In the data rows, 50 means zero.
Two rows play each game, the first against the second. How much does the first row win by? 10 is about a draw, 20 a big win and 0 a big loss. Wins can go round in a circle: one row can beat a second, the second a third and the third the first. Each row has two weighted sums of its numbers, A and B, taken from their middle values. A row wins by its A times the other's B, less its B times the other's A.
[38 61 30 61 47 60 63 77 74 47 39 27 48 53 42 58]
[42 82 40 68 80 49 77 45 43 18 51 29 44 45 45 47]: 8
[31 34 24 41 25 56 27 77 83 52 44 59 89 83 87 61]
[24 53 25 52 34 58 52 84 92 67 40 42 57 71 78 50]: 4
[98 74 64 56 75 50 60  8 29 16 59 26 34 19 51 27]
[47 70  0 63 83 48 51 56 65 55 45 22 50 64 54 14]: 13
[32 71 25 46 38 54 59 84 51 88 51 46 50 70 27 46]
[39 38 60 45 32 27 78 52 51 25 49 44 46 47 51 81]: 8
[40 65 28 64 60 65 51 67 43 56 64 66 52 60 41 30]
[63 65 53 60 73 40 69 38 31 67 47 38 16 36 20 37]: 7
[18 45 38 53 73 86 85 78 67 50 35 48 42 46 21 84]
[59 54 76 56 64 14 54 47 41 50 75 58 33 34 62 38]: 10
[32 62 58 58 28 26 87 67 51 50 84 65 54 57 42 56]
[73 83 36 75 67 70  0 24 43 49 58 70 49 39 86  0]: 8
[29 32 28 52 52 57 49 61 52 45 34 29 60 65 66 49]
[39 55 35 75 67 70 51 45 52 33 59 60 39 43 74 47]: 10
[57 41 64 51 27 53 49 48 52 68 42 41 60 52 31 43]
[61 69 57 58 58 67 65 39 53 65 61 55 42 54 37 36]: 6
[51 51 40 50 54 62 55 49 51 53 54 28 52 36 37 45]
[34 34 36 38 65 26 47 55 40 82 60 35 45 62 47 43]: 13
[41 41 43 36 38 44 66 62 68 47 30 28 53 55 32 68]
[55 44 38 56 54 29 54 52 53 37 47 39 54 53 76 57]: 10
[54 40 40 33 25 52 53 51 54 26 25 25 58 48 50 83]
[41 46 32 34 34 40 42 96 52 55 52 47 28 22 29 44]: 8
[54 36 65 48 77 20 63 42 44 41 50 40 30 16 74 55]
[43 47 44 53 59 69 58 37 39 47 35 37 41 58 48 54]: 13
[43 24 55 25 53 78 43 28 55 44 30 19 51 69 49 78]
[31 46 49 64 50 46 48 54 58 30 48 34 67 61 78 64]: 14
[49 50 62 49 54 32 46 66 47 56 43 52 46 46 45 44]
[65 69 66 67 63 73 51 53 41  9 36 39 53 39 42 50]: 10
[38 46 76 47 46 44 61 60 55 58 60 64 44 35 45 57]
[32 28 57 48 46 24 59 73 82 23 54 31 53 57 78 68]: 9
[52 39 74 33 35 85 16 46 38 68 15 47 51 52 41 74]
[21 24 57 56 39 69 52 72 66 76 42 66 48 42 37 62]: 4
[54 45 44 35 44 40 40 38 58 44 36 33 56 52 77 59]
[44 63 57 51 56 49 53 46 41 55 49 67 46 56 37 62]: 10
[69 64 72 53 58 54 43 27 42 70 34 47 15 32 39 51]
[39 31 43 35 20 38 67 61 78 45 46 45 75 52 41 83]: 11
[31 45 39 55 59 58 27 60 62 19 50 58 93 41 83 59]
[47 47 70 54 83 64 37 34 29 38 45 41 46 49 59 46]: 10
[67 53 33 53 45 45 39 24 41 48 35 54 43 53 46 34]
[39 64 35 70 80 73 51 50 35 66 57 63 37 31 44 37]: 10
[47 51 41 62 84 20 52 84 63 77 70 41 43 34 58 20]
[54 40 68 36 41 65 59 52 69 31 35 71 56 54 43 80]: 6
[59 64 78 61 62 45 59 28 20 34 43 58 27 29 45 58]
[36 46 34 54 68 48 56 63 51 51 60 58 53 46 48 35]: 8
[66 58 66 43 56 49 21 21 32 62 33 52 33 37 55 50]
[34 43 39 65 51 48 50 49 45 38 54 55 55 42 57 58]: 8
[52 50 29 33 48 34 96 64 84 37 45 27 37 63 41 72]
[62 49 64 45 50 60 37 31 20 26 36 31 59 41 43 58]: 10
[53 47 49 43 59 51 52 41 47 44 33 33 30 42 46 68]
[71 66 50 46 40 51 19 32 59 43 50 65 50 59 65 32]: 11
[40 40 46 70 50 55 40 44 41 46 44 68 52 24 55 67]
[59 30 49 30 68 48 16 46 48 70 51 48 66 44 65 43]: 11
[76 75 73 58 38  9 54 32 38 41 70 70 25 42 36 30]
[90 68 80 65 32 33 40 26 40 55 72 69 35 20 51 19]: 18
[62 26 66 28 35 69 47 33 35 38 20 35 44 56 37 91]
[ 3 22 11 69 57 40 65 74 67 22 47 27 76 58 77 72]: 13
[60 74 44 51 33 53 56 48 56 66 60 66 39 41 34 32]
[50 47 48 54 81 15 60 57 48 63 78 53 33 33 61 23]: 4
[42 43 58 69 74 37 62 58 54 64 69 42 58 32 47 40]
[55 38 62 38 83 35 57 54 40 44 41 14 37 49 31 57]: 10
[39 37 41 53 46 37 70 74 61 23 42 31 45 44 57 65]
[43 27 47 27 39 74 31 40 38 52 39 49 76 72 63 69]: 10
[65 41 40 21 26  7 39 58 61 53 33 24 65 72 54 42]
[42 33 55 40 64 65 42 49 61 79 46 44 54 42 44 65]: 9
[35 49 42 69 78 61 44 42 54 40 63 38 71 47 67 40]
[78 50 68 25 23 31 43 30 34 41 43 59 35 50 43 59]: 11
[49 52 42 54 42 54 69 49 57 28 61 45 62 43 52 65]
[45 34 47 43 26 36 60 52 61 35 61 64 84 53 65 72]: 8
[65 82 46 52 86 53 80 49 51 47 73 33 39 58 52 64]
[71 59 62 42 66 34 56 29 53 62 34 38 27 38 31 40]: 10
[49 65 44 51 52 46 66 82 66 67 64 62 37 47 27 34]
[64 57 56 32 54 39 46 40 43 60 39 26 50 57 39 47]: 9
[46 51 47 61 53 33 32 65 52 79 56 56 47 41 71 31]
[19 33 46 62 53 39 48 77 68 39 54 62 57 44 80 61]: 8
[86 80 69 54 67 44 51 35 33 69 68 49 22 33 23 22]
[74 65 58 47 45 51 58 47 41 58 67 68 24 43 33 31]: 11
[61 42 48 25 20 43 35 48 53 43 62 58 41 61 65 59]
[66 62 33 39  8 49 76 61 86 89 49 79 36 67  7 32]: 1
[65 45 76  5 16 65  8 36 33 58 11 57 50 66 31 70]
[76 53 77 30 37 45 50 32 44 72 44 51 24 50 30 52]: 8
[59 74 45 54 44 34 27 33 36 44 47 46 52 51 40 24]
[67 47 60 55 32 41 49 23 32 43 48 36 51 44 36 45]: 10
[59 48 54 31 61 50 65 46 54 71 37 32 35 62 30 71]
[82 50 98 28 77 38 31 32 18 51 45 25 35 31 54 51]: 9
[76 60 53 47 60 58 32 10 33 15 11 20 43 57 52 51]
[76 84 58 44 62 58 58 34 19 64 52 59 29 41 23 19]: 14
[45 36 60 55 62 43 60 64 57 68 57 44 37 40 40 44]
[63 63 45 44 33 68 28 33 60 25 41 49 63 55 54 42]: 14
[50 35 36 29 84 24 41 49 36 44 56 11 55 53 77 56]
[81 74 81 62 61 55 75 17 24 48 70 42 34 40 22 37]: 18
[37 34 36 68 45 42 74 63 73 41 69 65 47 37 61 49]
[70 37 60 32 47 41 33 35 51 52 44 48 44 38 71 54]: 9
[52 41 62 39  7 36 87 54 67 67 78 82 42 47 34 69]
[39 37 52 56 51 28 72 70 69 63 71 39 58 37 47 45]: 10
[59 20 84 40 38 42 45 38 43 37 57 61 33 45 51 70]
[65 53 54 27 51 47 55 42 57 75 23 30 34 50 43 54]: 9
[60 63 41 58 36 51 66 36 65 46 60 46 40 44 36 57]
[16 50  9 80 77 45 99 76 82 33 70 39 37 48 47 54]: 13
[71 66 41 59 47 42 52 28 29 46 46 71 28 29 45 23]
[39 69 54 72 59 53 61 39 59 15 64 52 48 44 64 61]: 8
[20 49 35 41  3 74 23 99 95 76 37 65 98 95 55 65]
[60 49 86 35 55 34 42 45 37 65 49 59 40 38 42 34]: 13
[44 37 46 29 49 50 49 43 36 26 24 19 64 58 40 78]
[24 28 33 58 42 51 66 70 65 51 74 59 65 46 60 65]: 6
[94 49 81 31 62 47 46 26 28 30 28 15 23 28 41 57]
[35 44 32 40 60 67 57 64 61 60 26 24 68 60 33 68]: 11
[58 64 50 54 43 59 56 41 49 42 49 47 46 49 47 48]
[60 15 58 22 38 24 45 55 36 58 31 32 38 57 53 72]: 10
[72 52 49 30 25 39 35 40 48 70 51 53 68 59 42 34]
[39 50 47 51 45 68 62 59 73 35 42 51 66 59 41 68]: 11
[67 16 97  0 43 76 13 10 11 50 24 61 48 55 36 72]
[41 22 65 52 61  8 58 54 61 82 75 41 51 39 63 55]: 12
[52 66 41 82 62 39 72 50 78 14 48 42 41 21 41 33]
[41 43 29 41 28 47 45 58 60 72 46 51 56 71 56 43]: 13
[10 16 39 54 64 65 52 86 49 50 49 45 74 64 55 73]
[28 49 35 69 52 56 58 54 53 54 46 44 59 64 38 47]: 4
[51 55 41 58 76 63 57 30 80 41 56 39 63 43 51 64]
[86 67 76 48 57 47 26 38 22 67 48 69 24 37 57 36]: 11
[44 76 45 82 19 83 18 48 41 26 66 97 62 50 61 30]
[30 69 23 87 99 53 56 77 54 57 91 43 51 35 72 17]: 7
[76 64 60 33 63 48 42 11 19 52 33 54 23 45 27 45]
[35 53 54 64 45 64 34 57 47 27 49 72 61 66 45 42]: 5
[29 17 79 41 23 48 53 60 73 68 38 70 64 51 44 80]
[39 64 35 47 33 60 54 54 54 75 64 68 63 61 33 44]: 10
[38 63 15 55 65 40 88 74 63 46 65 52 36 45 34 42]
[25 61  1 61 60 75 51 73 78 65 72 56 46 68 68 40]: 13
[60 33 62 16 25 54 35 66 61 32 39 53 48 33 51 69]
[60 39 79 43 64 41 17 32 22 40 56 67 47 46 71 45]: 17
[41 35 44 52 92 33 34 55 13 78 62 60 24 39 54 36]
[59 44 56 30 30 65 59 38 50 50 21 15 58 53 10 66]: 6
[41  7 66 20 46 37 34 55 53 23 11  0 70 56 73 99]
[39 36 43 50 40 49 44 43 48 43 45 38 52 51 49 57]: 1
[29 62 33 63 44 45 69 74 72 60 56 56 49 65 42 41]
[65 71 59 53 34 72 18 33 35 41 24 64 48 68 49 35]: 11
[50 51 28 55 53 22 42 67 52 56 53 56 49 48 78 14]
[49 68 41 38 52 52 65 60 73 34 57 48 60 59 44 45]: 10
[81 97 81 55 36 89 43 32 33 56 52 84 39 51 12 40]
[71 47 25 41 61 21 61 41 52 58 78 52 26 39 64 19]: 8
[38 38 65 43 61 36 54 68 52 46 41 16 61 47 62 66]
[32 76 27 59 50 70 84 65 61 74 37 38 43 64 13 43]: 13
[54 57 41 57 43 43 60 49 59 40 38 28 48 45 38 58]
[54 55 50 50 51 41 60 36 50 30 28 42 52 55 43 46]: 8
[30 60 55 64 43 55 64 72 61 69 64 81 50 36 47 47]
[19 35 32 37 46 51 66 70 71 32 28 35 65 72 43 91]: 8
[53 47 43 28 22 72 54 36 60 46 38 66 62 63 36 73]
[36 35 44 29 76 51 52 45 47 64 27 14 60 55 37 77]: 11
[55 45 79 68 55 35 50 38 34 31 55 45 26 21 55 58]
[88 54 79 16 73 75 31 17  8 50 26 52  6 12 22 48]: 9
[83 45 88 27 42 64 41 29 29 35 40 41 32 40 41 64]
[71 60 77 48 84 88 41 13 22 32 33 26 43 24 23 52]: 10
[35 54 30 53 48 40 47 77 61 55 54 52 44 57 57 56]
[27 21 60 44 71 48 72 64 48 72 59 36 59 47 43 66]: 8
[69 30 53 49 17 46 42 27 77 66 38 85 66 51 62 50]
[49 54 69 71 53 52 64 61 52 21 43 53 57 37 57 49]: 9
[19 46 38 74 50 48 69 86 66 47 49 47 55 65 66 56]
[49 34 48 27 25 48 77 54 68 40 37 27 53 67 36 86]: 10
[61 73 53 58 41 60 45 49 48 77 69 88 39 52 43 11]
[76 62 53 48 52 51 40 30 42 36 47 37 41 31 38 43]: 12
[39 47 58 57 58 60 73 66 72 59 58 50 67 52 51 50]
[25 38 51 58 46 57 56 67 64 39 66 53 63 42 56 69]: 14
[81 75 75 39 68 47 41 25 20 56 48 48 37 41 27 55]
[62 67 57 35 64 48 50 27 36 44 47 37 41 54 38 51]: 9
[27 18 43 30 68 30 61 47 40 59 56 39 45 42 39 66]
[62 58 43 48 56 40 38 62 53 62 45 50 56 49 72 33]: 14
[46 48 43 66 45 52 40 52 55 48 47 53 57 41 70 48]
[79 71 72 44 41 54 31 38 52 38 43 47 49 30 58 43]: 10
[43 46 41 44 39 58 63 52 61 58 37 62 42 46 42 60]
[51 49 45 32 22 54 34 61 76 65 56 73 56 69 64 45]: 10
[52 56 41 57 29 42 71 67 56 56 61 66 48 50 41 39]
[65 49 50 45 51 51 52 44 62 51 38 48 42 37 66 41]: 7
[40 36 50 22 35 47 56 73 64 78 55 60 41 72 53 73]
[53 46 47 52 59 38 69 71 66 58 72 56 49 47 34 33]: 8
[56 50 57 55 46 65 66 40 45 35 59 46 70 63 45 43]
[35 34 52 52 63 44 62 76 63 70 64 48 51 40 62 58]: 10
[72 91 55 45 41 77 58 15 35 40 28 63 29 51 20 50]
[64 77 38 80 33 50 50 35 47 21 65 66 40 41 59 25]: 12
[31 55 10 56 48 33 99 92 94 63 73 37 49 77 46 58]
[60 43 82 25 31 70 51 38 40 39 47 71 36 53 55 77]: 10
[66 69 39 67 32 18 57 30 62 38 62 59 44 33 56 26]
[40 50 52 57 40 48 41 57 59 47 56 73 53 58 45 42]: 10
[38 21 61 36 33 49 74 60 72 28 50 31 74 74 77 81]
[45 63 52 56 39 45 54 40 61 37 61 70 59 51 62 43]: 9
[52 48 34 63 45 34 55 41 63  0 49 41 63 49 75 41]
[64 67 65 39 37 78 33 30 51 57 15 52 44 60 33 53]: 9
[66 61 60 32 38 76 43 39 47 62 26 36 42 68  0 62]
[46 33 55 31 37 36 56 51 62 35 43 60 71 53 84 76]: 15
[55 80 44 72 37 60 41 42 44 51 65 66 62 52 56 16]
[60 32 72 32 58 28 29 46 35 61 43 41 40 48 58 41]: 7
[57 55 72 59 69 36 28 41 17 60 76 77 34 28 58 27]
[46 77 47 81 41 60 28 47 55 24 76 77 60 48 93 23]: 10
[71 88 14 73 43 33 47 39 63 55 62 34 64 70 75 17]
[62 46 65 32 39 32 58 45 52 40 35 40 48 51 53 68]: 4
